Rotation paths and how fast each direction turns (degrees each step)
Each turn is a multiple of 5 degrees from 10 to 175, or 0.
Each row of a path follows its step; steps can be skipped.
Rotation 1:
step 0: [ -1 -16   1 -22   0   1  40   7 -18 -32   6  -4   4  13  32 -33  15  20
  -4  -3  16 -21 -12  15  -8 -32 -18   9  15 -16 -18   2]
step 1: [ -3 -30  27  11  20 -14  42  11 -21  35   3  -8 -22  36  26   0  -3   1
   5  -5   7 -16  -8  25   3   2 -10  -4  18 -10  -9  -9]
step 2: [-17 -16  29 -17  18 -13  21  -3  24  13  12 -18 -31   1  -8   1   3  -1
  20   6 -11  -6 -45   8 -29 -21  -8 -12  25  -8  22   7]
step 3: [-27   9   0  18  26 -32  22  -9  37   4  45 -10  -9 -16  17  16  -3 -13
  16  17  21  -4   0  -3   2 -20   8   0  16 -12  -9  11]
step 4: [-21 -29  10  -1   2  21  22   5  29 -29  34   8 -30   0   4 -10 -19 -12
  30   8  23  21   2 -21  13   6   2  26  11   2  -4  -7]
step 5: [  8 -40  -9  25   4  11  23   5  -1 -38  16  25  -1  -7   6 -17  -9   4
  -9  24  10   3  -8   1   5 -23 -10  -2  16 -49  -1  -3]
step 6: [  8 -40  14 -10   6  12  33 -18   0   7  -4  -4   5  -5  37   2 -15  -4
  -2  -2   2 -26 -23  18  16   6   9  22  -6 -41  -9 -24]
step 7: [-19 -22  27  -3   3   2  23  10 -24 -13  19 -11  21  -1  31  11   6 -11
  12  -2  -6  -4 -59  13 -23  -2  -8 -13   8   0   2 -13]
step 8: [-27 -16   1   0  -9  -1  38  -6   4   9  16 -38 -11  -3  30   0   3 -19
   2  -2  29 -21  -2   2 -26  -3   7 -34  12  -4 -11  29]
step 9: [-46  -6   7   2  15  10  34  12  23  20  14  13 -19   7   9 -36  13  -9
  37 -11  12  16  -1  -3 -12 -11  19 -13  10  -8  -5  -9]
step 10: [  0 -25 -10   6  22   2  29  22  10  16  42  10  -6 -16 -23 -16 -10 -20
  -3   7  15  -6   6  -6 -26 -19  -4  20  27 -23  18  -9]
step 11: [-14 -23  22 -21   9 -23  38  -6   9 -16  -5  21   1 -29   5  -4 -11   1
   4  -1  20 -13  -4  -6   9 -31  -2  48  10 -18 -11   0]
Speeds:
[  7  10  -2   4 -11   6  10   6   6  -4   0  -2   6  -6  -4 -14  -3  -1
  -1   4  -1  10  10   2   3   2   3  10  15  -4  -2  -6] => 65
[  3   2   7   8  10  -3  -2  -3 -13   0   5  -1  14   4   1  -6   5   3
   4   5  -7  11  -2 -11   3 -15   8  -4   1  -2  -2   5] => 160
[ -5   4  -2  -5   1 -12   5   9  -3  18   3   0  -8   3  -6  -4   4   5
   6  -7  -3  -3   8  -1  -7 -11  -6   6   8   7   1   5] => 45
[  6   7  -5  -5   7   3 -10   0  10  13   4   1   7  -3   9   3   4  -1
   1   4  -3   1  -8   3  -9  -3   3  11  -3 -12  11  -6] => 95
[  2   7   8   0  15  -3   5   8  13  -2  -2  -3  -6  -3 -11   3   2 -10
  -7  -4  11   8   5  -7  -1  -4   4  -8  -6   0   4  -5] => 55
Rotation 2:
step 0: [  0   5  10  46   1  -6  44 -28  -6  17   1 -18 -33 -19   9   7  -1  -8
  14   4   6 -31 -27  11  20   0 -27   2 -15  -5 -10   0]
step 1: [-20  12  12   9  -3 -20 -26  -1 -29  -4 -13  12  -9  14  15  -8   2   5
  15 -30  26  11 -47  20 -15 -22 -11  -1  13  19 -30  24]
step 2: [ -8  -2  30  10 -53   8  16 -17  11  10  11 -13 -38 -10  15   5   7  11
 -20  -5 -24  -1 -33  -9  -1  -5 -25 -10 -10 -23 -17  -6]
step 3: [ -7  -1   4  -3  11  -3   3 -19 -34 -12  17 -15 -19  22 -18 -17 -23   2
  21 -13  21 -17 -18   7  32 -26 -35   2   9   7 -40  13]
step 4: [  6 -12  15  -2 -46 -12   2  -3 -18   3 -27  33 -27 -30  10  10  20   1
   0 -11  -7   5 -31 -21  18 -18 -10  -7 -18  20 -16  20]
step 5: [  0   1  17  44 -14   3   5 -13 -38  21  19 -21 -12  32  -5   4 -10   3
  -2   2  15 -22 -23  17  19   3 -26 -15 -32 -15   0  17]
step 6: [  1   6  19  13 -24 -18 -16 -23 -31 -10 -14   7 -45 -11   8 -18 -21   2
  17 -15   5   8 -21  -1  -9 -46  20   4  17  18  -6   5]
step 7: [ 20  20  22  -1 -15  -7   0   6 -36  25  16 -12 -23   2   8  -2  11   4
 -33 -10 -25  19 -17 -11  13  -3 -47 -17 -17 -21 -15   6]
step 8: [ 16  -1  10  10   3 -24  37 -21 -22 -11  15 -13 -35  -1  -7  -2 -25  -3
  14 -13  11 -17 -39   9  41  -8  11   8  10  27  -6  -2]
step 9: [ -4  23  22  -6 -19 -22   4 -12 -37  13 -12  22   3 -15 -14   6  22   2
 -14 -14   0  24 -31  16 -20 -23 -17  -2 -25  14 -17  34]
step 10: [ 10  -3   8  40 -18   0  34 -32  -6  11  12 -27 -38  35  -3  -1   8  16
 -16   1  -3 -13 -41 -17  -2   1  -4 -15   7  -2   2   8]
step 11: [  8  27  28  -9  12  -5  -5 -39 -36   5  -7  -2 -21 -10  10  -2   1   6
  24 -13  18  -3  -8   8 -11 -39 -27  27   9  17 -30   2]
Speeds:
[  5  -8  -4   4  -1   7   1 -15  -4   3  -6   6   3   8  -9   4  11   1
   1   4  -1 -11   9  -9  -2  -1   4   3  -7   7  -1  14] => 65
[  3  -5   4   3 -11   2  10  -9  12  -2  -5   3  -9 -19   4   1  -4  -7
   5   5  -7  -1  -1  -4  -2  -3   6   5  -1   4   7  -8] => 170
[  7   8   4   6  -7  -6  11   8  12   7   6   3  -2   2  -2   1  -3   1
   6   5  -4   1   9  -1  -1   3  -5  -8   1 -13  -4  15] => 145
[ -6  -9   7   0   4  -4   4   7  -3   7  -7  -2  -5   3  -1  12 -16   3
  -6  -3  -4  -3  -5  -7  -5  -5  -7  14   1  -1   3  10] => 0
[-11  -6   1  -7  -5   2   4  -2  11   0  -2   1  -2   7   0   4   7   6
  12   4  18   3  -4  -6  -5   2 -11   4  -1  -4  -8  -8] => 35
[-14  -7  -3   7  -1  10  -9   2   7  -3  -2   2   3  -7   8  -3  -1  -6
   2  -7  -7 -14  -1   4   4   3  -3  -3   4  -5 -15   8] => 25
[ -1   6   0  -9  -9  10  -2   4  -6   5  -5   2  -5 -11  -2   9   5  15
   6 -13   0   6   7   7  -1   4   4   0   7   4   1   6] => 145
Rotation 3:
step 0: [ 14 -14  16 -11 -28 -13  15  30 -25  -7   6   8   3   5   0 -14  17 -14
  11   5   1   7 -12  -2  42  -3   6  28   3  20  -9  13]
step 1: [  5  15 -29  24  -4   6  10   4 -21  -5 -19  33  -3  24 -17  -5  13  12
  16 -18 -21 -15   2 -20   0  -2 -10  30   8   7  -1 -16]
step 2: [  6  -9 -25  15   0  14  10 -20  -1  -8  -2 -23 -17   9  -1   3 -35   4
 -23 -11   8 -14  12 -21 -29  -1   2  19  32 -14   2  11]
step 3: [ 10 -10   3  -6  -1  19  32   1   8  -5  -1  -2  22 -11  41 -10 -10  -9
  -9  12  30  11   7  29   6  -9  -9   7  23   0   6  27]
step 4: [ 10   4  20  -4 -11  29  14  -2  15   2  -8  48   8  -1   4   7  19 -11
   8  -8  11  39   9   2   3 -13   7   7  -7  12 -13 -26]
step 5: [ 27  -2 -10  15 -19   1 -16 -15 -12  29  -8  -6   0  16  -5  31   4  -6
 -11   1 -20  21   0 -37   5   1  24  -8  16   4 -11 -19]
step 6: [ 15  11 -32   5  -8 -11   4  -4   4   1   2   9   8   1  15   1  -8  16
 -21  39 -12 -23 -14  11   1  32  16 -14  29 -11  -6  13]
step 7: [ -3   2   8 -18  -4  32  10   1   1  -8  30  42 -13 -19 -14   5  -9  21
  -5   7   4  -9  20  19  -7  11  -2 -14  -1  -1  11  30]
step 8: [ 15   5  47  15  -7   0 -20  -7  -3  21  -2   9   0 -15   5  23  -8   9
 -11 -37  -6   4  17   0   8 -13 -20  -6  -2  20   2  18]
step 9: [  8  37  24  22  -6 -32 -11  -5   1  -7  12  -7   2   1  28  -9  -2   3
  -7  13   8  -2  -9 -25   9   9   4   8   5  21 -31 -16]
step 10: [  1  10 -25  -1   7  -6  26  -6 -35  -9  29   2   0  -5 -11  -3  12  10
  16  36  -4   7   1 -16 -21  12 -22  -9  -7   7 -27   3]
step 11: [ 13 -28  -3  14   5  -4   5 -27 -23  -7  -7   9  -1 -25 -18  10  -3  14
  -8 -15 -15  -2  -9  33 -28  -9  -6   7 -19 -21 -14  20]
Speeds:
[  2  -2  16   3  -4   1   5 -11   1  -4   2   1   6   7  -2 -10  -7  -2
  -2   0   3  -2   4   7  -9  -1  -1  -8  -1  -4  20   3] => 80
[  7  -7   9  -2   5  -9   1   4  -9  -1  -4  -1   9   0  -1   1   5 -11
   1  11   1  13   3  -2 -10  11   4   0  -4   7  -5 -12] => 70
[ 6  1 -2 -5  9  0 14  0  6 -6  9  9 -9 -2  3 -4 17 -1 10  9 -2 -6  1  2
  3 -3 -2 -3  3  9  7 -4] => 115
[ -6   5   1   0  -5  -5  -2   2  -4 -13  -1   1  13   0  16  -2   2   4
   1  11   4  -6   5   4  16   2   8   7  -2  -6   2   0] => 120
[ 13   5  -5  -6  15   3   2   9   3 -10   2  -5   9   3  -7   8   0   5
  -9   0   1  -5   6   5  -9  -4   5   1  -3  -7  -2   9] => 85
Rotation 4:
step 0: [  2  10 -13  35  -9  14 -20   1 -15 -36 -21  16  -4  14   2  13  28   0
  11   5 -29 -26 -21 -25  11   6  30   8 -35  -3  12   1]
step 1: [ 12  30   0  26  -8 -39 -25   0  -1 -34   6  25   1  26 -11  -2  12  -5
  17  23   3 -12  15  -1   6 -26  20 -33 -18 -16 -18  -2]
step 2: [-21  -4 -16  21  29 -12 -44  -7   0  -7  17  -7  10  41  26  -9 -13   0
  -1   7  31 -25  26  -9 -13 -19   6   0 -11 -15 -10   8]
step 3: [-15  14  21  16   9  -9 -27  -8 -21   2 -27  -4  -7   9  13  -6 -12  19
   4  -1  71  13   9  -5   2   6  23  18   3  -3  18   6]
step 4: [ 10  -2   3   6  25  19  -6  -7 -36   1 -18  29 -20 -20  35   3 -27  -1
   2   0  31  -6  -2 -20   9  18  24 -35  -3  22   5 -17]
step 5: [ 10  33  10  30  25  19   3  -2  -9   9  18  33 -24   1  14   3   2  11
  12  10  -4 -33 -23  18 -11  27  18   0   4  -3  16 -37]
step 6: [-18  59   6   7   9   6 -17 -14 -18  -2  17 -12  -8  22 -12  28  -6 -19
  26 -13 -15 -13   5  19 -13  16   3 -36  13  -2   2 -12]
step 7: [-26  25  -6  20 -12  14 -14  -6   2  14   9 -15 -32  15  -2  12 -17 -11
 -12 -22  10 -28 -16 -12  -8   2   3 -22   6 -42 -18  39]
step 8: [-21  33   7  15  -4 -27 -25 -10 -10   5  -3  20 -15 -22  17   9  -3 -20
 -19 -14  17  11 -28 -19   2 -12   3  20  34  -2 -30  25]
step 9: [  2   3   0 -15  15  22 -27   3 -20  -1 -29  26 -27  -4   9   5  19 -30
 -29 -21   5 -12   4 -13 -17 -19  17  20  14   2 -35 -28]
step 10: [  1  17  15 -21 -24   2  10   8  -4   1 -27  44  -2  36  15   5 -16  -2
  15 -15   2 -24  -3  24 -12   1  21  27   0  -2 -30 -27]
step 11: [-17   4   5 -49  16  -8 -11 -10  -3  -3   5  17   0  38  -3  20 -12 -19
   2  20   1 -13 -10  16  11  47  15  -4 -15  -4 -31   7]
Speeds:
[ -2   0   1   2  10  -4 -18   7   0   3   5  -8   0  -1   1  -3   5  -7
  -6  -1  -7   0   6   8  -6   3  -5  13   6   4  10 -10] => 110
[ -6  -6  -8  15  -2  -4   1   0  15   7   2   5   3   4   3  -6  -5   8
   0  -3  -3  -5   0  -2  -3  13   3   2   8  12 -10   0] => 130
[ -7 -10  12  -6   9   2  -1   7   6  -7  -4   7   5   5   3  -2 -11   2
  -2  11  12   9   0   4  -7   4   1  -1  -8   0  -1  -9] => 45
[  4   2   3  -7 -13  15  -3  -5  -9   3   0   5   1  -3  13  -7   8   6
  -6   1   4  -1   0  10   2   6  -2   2  -4  14  -2  -4] => 65
[ -1   3  -1   2  -4  -1  -7  -3   9   8  10  -6   5   7  11  -5  10  -6
   2   1   5  16   1   2  -7   2   0  -9  -4 -12  -3  10] => 70
[  3  -5   2   5   1   8   2   1   7   5  -3  -2 -13   1 -13  -5  13   8
 -10   6   7  -8  -1   3  -2   5   6   5  -2 -14   1   0] => 160
[  8 -11   0  13   2   0   2  -3  -5   0 -12   0  -7 -12   5   0   6 -11
   9   6  -5   8  -9   2 -10  -2   5   2  -2   3  -5  -3] => 80
